First come named turns, each shown by rows before and after it. For each pair of rows after them, which turns, in which order, take the first row to the second? The first pair is done for you.
turn K:
[ 27  -8  -5   5   0  -2  19  -8  -6   6   5   1  -9 -11   4   2   9 -13
  -7   4] -> [ 22  -5 -13   1   4  -7  24 -10   0  11   1   6  -5  -8   2   2  16 -12
  -2   5]
[  6   7   1  30  -3  -3 -19  12  -5 -32  -5 -11  -4  18  -1   3 -20  -1
   7 -25] -> [ 10   9  -5  28  -6 -13 -13  15   8 -28 -10   2  -8  21   0  -1  -7  -3
  11 -29]
[ -7  -5 -18   7   8   6  -2   2  20 -13 -14   2   6  16  -5  14  10  -6
   9  -9] -> [-16  -6 -15   7  13  10  -5  -2  12 -11 -15  -6   8  15  -7  14   5   0
   9  -6]
turn T:
[ -6   0  13 -10   7  -6  -1  -4 -30   5  10  -2 -10  -8 -10   9 -18  -9
 -13  12] -> [ -4   6   7  -2  16 -21  -3  -2 -21  -4   6  -1 -15   6 -18   4 -23  -7
  -3  -9]
[ 26   1   1   9   9  -5 -23  14  -2  -1   8  -1   0  -1  -6   1 -20 -10
   7 -13] -> [ 16   5  -4  10  12   7 -23  16  -8  10  -3   4  16  -1  -4  11 -10  -6
  13  -4]
[ 22  -4   7  -3  -8 -10   3  -1   6   3   7   2 -13  -5   4 -10   3  -9
 -13   1] -> [ 14   4  -5   6   6 -16   0   5  11   5  -7  11  -2  12   0  -6   9  -1
   5 -15]
[  9   9  23   5 -14  11 -14   4  -7  -4 -20   2  43  -7   0  25 -10   8
   5 -13] -> [ 19   1  33  -4 -27   9 -11  -3  -9 -13  -2  -6  28 -20   5  14 -17  -1
 -11  -6]
turn D:
[  4   7  10   0   5  -5  17   4  20  -9  -7  -8 -12  15 -22   4   7   3
  25 -11] -> [ -5   1  23  -4   3  11  17  -2   4 -11   3 -25 -15   6 -20   6   1   7
  14   4]
[ 17  -5   7 -11   2 -15  -8 -16  -1  -2  13 -14  -5  -7   5 -17 -23  -3
 -14  -8] -> [ 16  -6  -1 -12  11 -12 -16 -17 -10   9   8  -9   7  -5   2 -12 -23   1
  -8  -7]
[ 11   6  -8  -2   1  17   3 -10 -11   1  -5   3  -3 -12  -1   9  17  -1
  -5 -11] -> [ 15   8  -9  -1  -1  15   5  -8  -5  -3  -7   6  -7 -10   0   9  19  -4
  -5 -14]
turn V:
[  9 -19 -10  19 -10  18 -21   9 -29   4  10  10   9  -3   5   7 -22 -25
   1  -2] -> [ 11 -18  -8  20  -9  16 -22  10 -27   1  11   9   7  -2   5   8 -24 -27
   0  -4]
[ 18  -3 -12  -2  19 -13   1 -25   3  16 -18  25  -2  13   4  -1  -5 -10
  11 -23] -> [ 10 -10  -6 -11  23 -16   0 -36  -7  10  -7  10  -8  10   0  -7 -18  -5
   4 -20]
[ -3   3 -14 -11   0 -25  10  -5  24   5  -1  15  -4  18  10  -6  13   0
  -5  12] -> [ -5  -1 -10 -14   4 -29   6 -12  20  -2   5   6 -12  18   8 -11   2   2
  -9   9]
turn G:
[ -9 -13   3 -14  16  -9  -9 -10 -16   0   9 -13  -2   0  -7  -6 -18   4
  -4   0] -> [  6 -10   6  -7  -3 -20   3  -1   9 -12  15  -5 -20   0  -2 -13  -9 -10
  -9  -7]
[  4 -11   1 -11   7  -9 -11 -10 -12   6  18 -14  -6  -2   2  -9 -19  -1
  -3   1] -> [ 12  -7   1  -7 -12 -12   5   1  14  -2  15  -3 -19  -5  11 -11  -1 -12
  -6  -2]
[  4  -9 -27 -23  -5 -10   9 -14  16  21  -8  25  10  -2   3  -6  16 -13
  -5  -4] -> [ -3 -10 -29 -26   3  -5   2 -18   5  26 -10  22  18  -1  -1  -3  14  -7
  -2   0]
[-23   3  11   3  11   7  -8  -3 -24  -2  -2 -14   2  -1 -14   6 -12  21
   6   1] -> [  1  -2  14   3   3 -12  -8  -4 -11 -15  12 -13 -17  -2 -12  -7 -26   8
  -1 -13]
Then:
(2 to 4 turns a pair)
[-16  -5   0  -8 -15  22  10  -5 -22  24 -10  -8  12  -2  -2  20  22   7
  11  24] -> [  2   4 -12   4  -7 -32  12   2  18  -3  -9   4 -13  25  -9   1  13   3
  25 -25]	T K T
[-10   8 -13  -4  -9 -25  10 -10  27   3  15   9 -23  -1  -2 -13   5   8
  -7   0] -> [-11   0  -7  -4   6 -19 -10 -20  -5   5  22  -9 -14  -5  -8 -12 -22  18
 -12   1]	G G G K
[-11  -3   8   4 -25   0 -11  11  11 -18   8 -19  -8   8   0  -4  -4  -2
 -12 -17] -> [-14   1   9   9 -28  17  -7  17   5 -10   0 -15   4   6   3   5   6   0
 -11 -10]	T D T K
[ 24  -2  -6   1   3 -15   4  -3  11   1   3  11  -1   6   3  -9   6 -10
  -3  -7] -> [ 13  -1 -12  -1  13  -3  -3  -3  -3  16  -7  11  17   8   1   1   9  -3
   3  -1]	T G
[ 13  16 -24   8 -20 -15   8   3  -5   9 -17  30   7  21   2 -14  12 -12
 -11  -6] -> [-11  14 -21   3  -3   4  -3  -5 -33  19 -20  13  24  21  -6  -4   3   4
  -9   6]	G K
[  2  -1   8  12 -22  12   7  13   7  -9  -2  -1   0  -6  10  10  12  -9
  -4  11] -> [  1  -9   9   3   0  10 -14  -1 -23  -3   7 -13   8  -3   0  10 -17   0
  -5  10]	G G
[-10   1 -13 -10  20   2 -12 -16 -10   4  -7 -20   2  19 -18   6  -9  14
  28 -24] -> [ 19 -16   1 -20   0   4 -13 -22 -16   1  19 -23 -15  -4  -8  -5 -25  -6
   4 -12]	T G
[ -1   6   5   8 -16  -8  17 -10  22  -6 -17 -15 -14  -1   5  -3  33  -4
  -8   7] -> [-20   4   0   4   8   5   2 -18  -7  10 -25 -23  12   3  -3   7  23  13
   1  14]	T T G
[ 27   5 -14   5 -13  17  -8  10   0  16  -1  23  13  -8  10 -10 -10 -25
  12   4] -> [ 24   8  -3   9 -24  15   4  13  12  -3   8  11  -6  -9  16 -15 -10 -29
   5   2]	T T T D
[  9   5  -2 -15  -7 -29 -15  26  47 -19  -3  26 -19   4   9 -23  13  -3
  11 -22] -> [-23  -6  11 -13  26  18 -51  12 -26  -3  -9 -11  22   0  -1   1 -20  29
  12   2]	G G K
[ 10   1   8   6 -14  -4  15   8  16 -14   8  -6 -15  -6   4  -8   8  -4
   0 -12] -> [  0  -4 -10  -5  19  -2  -7  -5 -16  14  -6   0  18  -3  -7   4  -3  12
  13  -7]	G G T D
[ 25  -5  -7   5  -2 -11  18  -8 -24 -19  12  -9 -18  -2   9  -5 -45  -8
  -8   6] -> [ 39   0 -16  12 -14 -17  25   3  -3 -15   4  14 -19   0  14  -3 -28 -17
  -4   4]	D G
[-30 -10   4 -28  16 -14  -1 -29 -13  -4  16 -25 -11   3 -14 -12 -14  14
  -5   5] -> [ -4 -11 -11 -16  30 -11 -25 -21 -28  16   3  -2  15   8 -15  -1 -26  11
   5  -5]	K D
[ 28   3  -3  18 -15  17 -20  17  18  10 -27   6 -19  10   5   0  -6 -16
   1 -18] -> [ 21   3 -11   0 -19  17  -9  13  24  21 -30  17 -16   3   7  -1  15 -19
  -3  -2]	T T K
[-13  -7 -20  -3  19  13  -5   5  -5   3 -12   7  -3  13   3   6   3  10
   4  19] -> [  3  -9 -16   7  20   6 -17   7  -7  -8  -5   2 -10  16   2   4 -17   7
   3   4]	K G T
[-10  11 -15   4  11   1  -7  10  -7  15 -16  15  11   1   3  15  11   6
   9  -2] -> [  0  -5  10  -5  -4  11 -11   0 -24   6  13  -6  -8 -19  10   4 -10  -3
 -16  13]	K T
[11 -5  5  6 -7  0 -1  1  1 -6 -1  1 -9 -4  3 -1 -2 -5 -4 -3] -> [-1  1 -4 -1 -1 -7  4 -6  6  3 -7  7 -3  0  0 -1 10  0  4  1]	K K
[-14   3   1 -10  17   1   9  -7   1  13 -11   1  14   3 -17  -1  25   8
  -3   2] -> [-10   3   5 -13   8   4  14  -5   5  13  -8   5  10  -4 -13  -3  30   3
  -7   9]	D T D D
[ 25   0 -20 -10 -15   2   5   1  10   9   7  28  12 -20   9 -16  22 -11
   1  15] -> [ 25   2 -14  -1 -12 -21   9   4  25 -20  13  16  -8  -1   4 -28   8  -7
   8 -13]	D T
[-11   9  -2  -5  -1 -13  15   0   9  -2  -2   6   1   2  -2  -6  15   6
  -1  -5] -> [ -4  -1   4 -14   4 -13   2 -11  -8  -3  12  -2   0  -6  -4 -11  -6   5
 -12  -2]	T D G G
[ 32   2   1  15 -16  21   3  18  -5  -6   0  11   7  -9  13   2  -5 -11
 -15   0] -> [ 33   7 -15   9  -6  -8   6  17  17  -7  -5  25   0   4   7  -7   5 -10
  -3 -16]	D T K
[  3  -6  18  14   3  32 -32  14 -28  12 -15   0  20   3  17  32 -16 -18
  10  15] -> [ 16   2   9   5 -25  -5   5  22  36  -4 -10  23 -16   3  26  13  18 -39
   7   5]	T G K
[-1 -1 -5 -3 11  9 -2 -6 -8 20 -4 13 21 -6  4 10 10  6  7  7] -> [ 12  -6   9   7   3  17 -11  -2 -17  11   7   3  14 -12  10  10  -5   0
  -2   6]	K K
[ -1 -17  12 -11   3  16 -12 -11 -36  11   8 -10  11 -11   0   9  -9   2
  -7  20] -> [  9 -15  13  -8 -11  22  -6  -3 -27  14   9   4   8 -18   9  10   1  -9
 -12  24]	G G D
[ 11  -7   0   0  15 -17  -1   5 -11  -5   6   0   2   8  15   1 -14  12
  -2  -9] -> [  6  -9  14  -2   2  -4   8   8 -12  -9  12  -9  -5   1  20   0  -9  10
 -11   3]	G D
[  9  18 -29   7  15  -4   5   2  10  13 -43  32  40  15  -5  13  14 -10
  15   6] -> [ 40   3 -26   2  22 -32 -15 -11  -1   2 -18  21  21  15 -10  -6 -31 -19
   3 -15]	G G
[  2   1  -3  -5 -15   7  21   6  20   7   1  19   1 -12   9   4  24 -14
  -7  17] -> [ -8  -5 -11 -11  28 -29  -3 -12   4  -2   5   0   0  12 -11  -8 -16   9
   9 -12]	K G T T
[  0   6  -5   4  10 -33  -3   1  17 -19   2  -2 -13  22  -9 -15 -13   3
  12 -28] -> [-32  15  -9   5  13  -6   5   6  14  -4 -20   0   9  23  -7   3  15  15
  23  -9]	G G
[ 20 -10  22   6   4 -19   2 -10 -14 -14  13   7 -18  -3  -5  -3 -25  -3
 -14  -3] -> [  9   5  -4  14  17 -21   5   3   1   6 -17  35   7  13 -10  11   6   4
  11 -10]	K T
[-45  14 -20  23   5 -12  14  -6  -8  17   1   9  17  24 -16  18  15  23
  10   3] -> [  8   4  -1  36 -19 -35   8  -2   5 -16  35   5 -23  16  -6  -3 -19  -6
 -12 -22]	G K G
[ -9  -9   5  -5   1  15  -2  -8 -37  18  10 -11  -4 -13   6   2 -14   9
 -14  27] -> [  4  -7  -5   1  21 -20 -14  -8 -28   7  10  -8 -11   6  -4  -7 -34  14
  -2  -8]	T D
[ 11  -1   8   5  10   8 -10   7 -14 -11   6 -10 -22  -6  10   2  -9  -2
  -3  -8] -> [ 10   4  -7   8  20   5 -14  11 -11  -1  -8   4  -8   4   5   8  -2   2
   9 -15]	K T G G
[ 11  -3   4   9 -10 -11  10   6   5  -5   1  -4 -10   4   6  -5  19  -7
   1   7] -> [ -5   1  -3   8   3  -4   2   4  -9   6 -10  -3   9  11   2   3  20   6
  11   9]	T G
[ 23  -3   1   9 -16  13   3   9  12  -1   0  15   3  -2  10   0   1 -14
  -8  -4] -> [ -3  -1 -15  -5   5  13   1  -1   1  17 -14  16  23   6   0   7   9   4
   7   5]	K G
[ -2  -6  33  -6 -19  35   5  -4  -8   8  20  -7   5  -7  16  10  12  -8
  -3  30] -> [  6  11   5  19   4  14  -8  15   8  13 -10  18  24  25   4  16  16   2
  33 -10]	G K T T
[  4   2 -22   0  16 -25  -4 -10  -1  10  -5   7   0  13 -10  -1   6  -3
  18  -9] -> [ -7  -6  -8  -9  13   0  -7 -17 -25  20   0  -8   7  -4  -9   5   2   2
   4  16]	K T
[ 17  -9  12   4  -1  15 -19  -3 -25   4  12 -11   5  -9   1   5 -27  -3
 -11   2] -> [ 15  10  -8  13 -15   8  10  18  21   6 -13  22   4   0   9   7  22 -11
   6  -2]	D V G G
[ 15   4 -17  13  -6  -4  -2   7   7   6  -8   6  12   0  -2   2   6  -1
  11 -22] -> [ -4   8 -10   5 -13  -5  16   5  21  -4  -5  -4  -1   1  -1  -4  17   1
   7 -14]	G D K
[ 14 -14   8   8 -10  11 -23  -8  -8  -6   2 -11  -5   8  10 -13 -14  -4
 -34   2] -> [  7 -11   9   5 -20  16 -10  -5   0  -8   1 -10 -11   5  15 -12   2  -7
 -37  11]	G V
[-12   7 -23  19  14  -9 -13  -4  -9  -2 -32 -10  10   3   1  12 -16   6
   1 -11] -> [  1  -5  -2   6  -5 -11  -8 -13 -12 -14  -5 -23 -16 -16   8  -1 -29  -7
 -22   1]	T T
[-50  -1   1  -3  12 -24 -12 -16   0  -6   6  -5  -7   7  -7 -14 -14  26
   3   2] -> [-24   0   9  12 -16 -29   1  -1  27 -26  14   1 -30   4   4 -20  -8   6
  -5  -8]	K G K
[ -4  -8  -5  -5  -4  37   0  -4 -20  18  -7   3  16 -17   7   7   7   1
  -7  33] -> [ 34 -13   2  -3 -16   7  -4  -6  -3  -3  17   2 -15 -19  11 -14 -18 -18
 -19  10]	G G
[  6 -13  20  -1  12  12 -24 -13 -40  -7  17 -35   2  -6  -7  -5 -45   8
  -9   4] -> [ 11  17  -9  33  11 -13 -11  20  17 -15 -23   5   7  32  -7   2  -8   6
  31 -38]	G T
[  3   5  12  11   3  -5 -14  11  -4 -22   1 -24  -7  14  -2  -3 -20   9
  11 -23] -> [ -8  11   6  15   6  12 -15  16 -12  -8 -13 -15  13  17  -1  12  -7  17
  20 -13]	T V
[ -1  -2   8  -7 -17  24   3  -2  -5  10   4   0   7 -21   8   4   8 -10
 -16  29] -> [ 16  -3   5  -3  -1 -20 -10  -8   6 -16  17 -10 -17   0  -3 -15 -25  -7
  -9 -12]	G T
